Each named turn below is shown by a few rows before and after it. Which turns, in which order, take the first row of each later pair to the second? The first pair is answered.
E:
[-13 -11  -4  10  -4   6  14 -17  -6   4  -5  -1] -> [-14 -10  -3  13  -4   4  11 -17  -7   4  -3  -2]
[  1   5  -2  13   2 -10  -5  11  -7   1  -3   1] -> [ 5  2 -7 11  2 -8  0 15 -1  1 -4 -4]
[  3 -10   5  11  23  -1 -15  10   6  -2  16  -2] -> [ 10 -15  -2   5  20   5  -3  14  17  -1  15  -6]
Y:
[ -5  13  -3 -15  -2  -2   1  -2   4  -1  -1   0] -> [  4   6  -6 -14  -4  -3   8   5   8  -2  -1  -2]
[-15 -10  15  -5  -7  12  10 -12   6   3   9   2] -> [-10 -15  12  -6 -10  12  15  -9   9   4   8   1]
[  9   8  -7 -20   5  -8   7   6  -9  -9 -13  -3] -> [ 16   3  -6 -14  12  -6   4  12  -2  -9 -10  -7]
H:
[-18  10  -8  -5  -5  -7  -8 -15   3   0  -4  -1] -> [-18   3  -8  -7  -7  -1  -1 -16  13   2  -2  -3]
[ -6  12   5 -15  -4  -5  -1   3   2   1   2   4] -> [ -5  10   4 -16  -6   0   4   2   9   3   4   2]
[  2 -18 -15  16   1  17   7 -10   2   2  -6 -10] -> [  1  -2 -12  20   8   1 -12  -7 -20  -3 -12  -3]
[-15 -28  12  17  -6  14  11 -18 -10   3  20   0] -> [ 18  -7 -33   3   8  16  10   0  -7  -8 -21 -12]
N:
[-10  10  -2 -14   6   8   0  -3   4  -1  -3   1] -> [ -2   3  -3 -15  -8  -2  11  10   0  -2   0   5]
[  5  -2   0 -11 -10  12   9 -17  15   7  18   5] -> [ 16  -7 -18  -3 -18   4  17 -12  -1   1   4   6]
[  4   1 -20  -4 -18  -3  14  -4   0  -3  -4   4] -> [ -9  10 -14  -6  -1  11   1 -18   8  -2  -1   0]
Then:
Between the rows of a pair lie 2 to 3 turns.
[ 24   3 -13   1  11   0  -5  14   3 -10  -5  -7] -> [  4   7  16   0  17   2 -17   2   8  -4  15  -3] : N, H
[ 7  2  0 -2 18  0 -6  9  5 -8 -1 -6] -> [  6 -10   3   6   5  -9   0  12  -6  -8   3  -1] : H, N
[ 15  14 -20 -12  28  19 -11   6  12 -17 -27 -12] -> [  2 -17  -3 -10  14  38  12  -7  34  -6  -1 -13] : H, H
[ 10  13  -5 -15  -8 -13  19  -3  -3   6 -20   3] -> [ 18   9  -5  -2  21   5   3  -2  16   6 -17 -11] : Y, N
[ -6  -3  21 -22 -11   0   6  -6  17  12  10   1] -> [ -5   9  29 -15  -2 -15 -15   1   1   6   9   5] : H, Y, H
[-16  10  10  -2  -9   5  -3 -20  -6  -4  -1   4] -> [  4   2  -6 -11 -21   3  20  -2   1  -4 -11   0] : N, H
[  6 -19 -16   0 -15  16  23 -11   9   3  -3  -3] -> [  2  17 -14   5   7  -2 -18 -13 -19  -7 -21   2] : N, H
[ -9 -18   3   0   6  17  10  -6  11   5   5 -12] -> [ -7 -20   5  -1   2  13  13  -1  11   6   7 -10] : N, N, N
[-28  -3  16   5 -17   6  12 -23 -12  -1   5  22] -> [ -7  17  12  19  15  -9 -24   0 -22 -11 -10  14] : H, Y, H
[ 11  -2 -10  11   9   7  -7   1   5  -5  -8  -8] -> [-7 -2 17 11 -5 -7 -8 -3 -7 -1 10  3] : H, N, Y
[ -1  21  -8 -26 -16  -1   9   4  12  -2  -6  -4] -> [  5   7   2 -14 -27 -17  15  18   5  -1   3  -1] : H, Y
[-11   8   9  -7   4  -4  -7  -6  -4  -3   5   4] -> [ -2   0 -13  -8   4   9   5  -8   4  -4  -7  -3] : H, N, N
[-28  15  -3 -21  -2  -5  14 -16   0  -3  13   2] -> [ -3  10 -29 -17   9   7  17  -4  12  -9  -4 -10] : H, Y, N
[ -1   6 -10  -5   8  -4   5   7   1  -7  -3  -8] -> [ -3  -3 -10  -3   4   0  10   3   4  -5  -2 -11] : H, H, N
[-13  -9  12  20  15  12 -14 -12  -2   1   9   0] -> [  8  -9 -19   7 -13  -5  10   5 -20  -7 -17   5] : Y, Y, H
[ -3  -6   6  -2 -10   6  22  -6  15   5   6  -1] -> [ 11 -12  -9  11  -8   2  19   4   2   0  -4  -4] : Y, N
[  5  -7 -33   1   4  25  11  -6  18  -4 -19 -12] -> [  0  35  -5  -6  16 -11 -26  10  -3 -10 -17   1] : N, H
[-16  12  31   2  -1 -16  -9  -3  -9  11  18  -1] -> [  2 -23  -1   9 -22  -1  29  -1   1  12   9  -9] : N, H
[-7 -2  8  3 11 -6 -2 13  5 -8 22 -6] -> [ -9   2  -4   8  21   2 -11   1  -2 -12  12 -10] : N, N
[  3 -12  12   9   1  -1   7   6   8  11  12   4] -> [  6   2 -12  -9  -2   6  14   1   9   8 -10   2] : Y, Y, H
[  2  12   8  -3   5  -6 -16  13   2  -3  -2  -1] -> [  4 -11  -9  12  -6  -3  -2   6  -9  -5  -8  -3] : N, H, N
[-17  20 -16 -12  12   3 -11 -25 -11   4 -17   1] -> [ 27 -11 -23   6   4 -12   9  23  -1   4 -11  -8] : N, N, Y
[ -2  -4  12   6  -1 -13  -5  21   8   1   6   6] -> [ -5   7   9   3   6 -13 -15  16   3  -2  -1   8] : H, H, Y
[ 12   7 -22 -16   7   2  -1   5  -3   2 -12  -5] -> [  8 -15   0   4  -9 -15   3  11 -19   3   9   3] : H, N, Y
[-21 -15   2   7  -5   7  10 -18  -2   8  -1   1] -> [  2  -5 -10  -6 -15  -9  22  12   4   4 -11   1] : H, N, N
[ 10  -8 -21 -10   3   1  12  10  19  -4 -11   3] -> [  5  -6 -11 -16   4   3  13  10  28   0  -1   4] : N, N
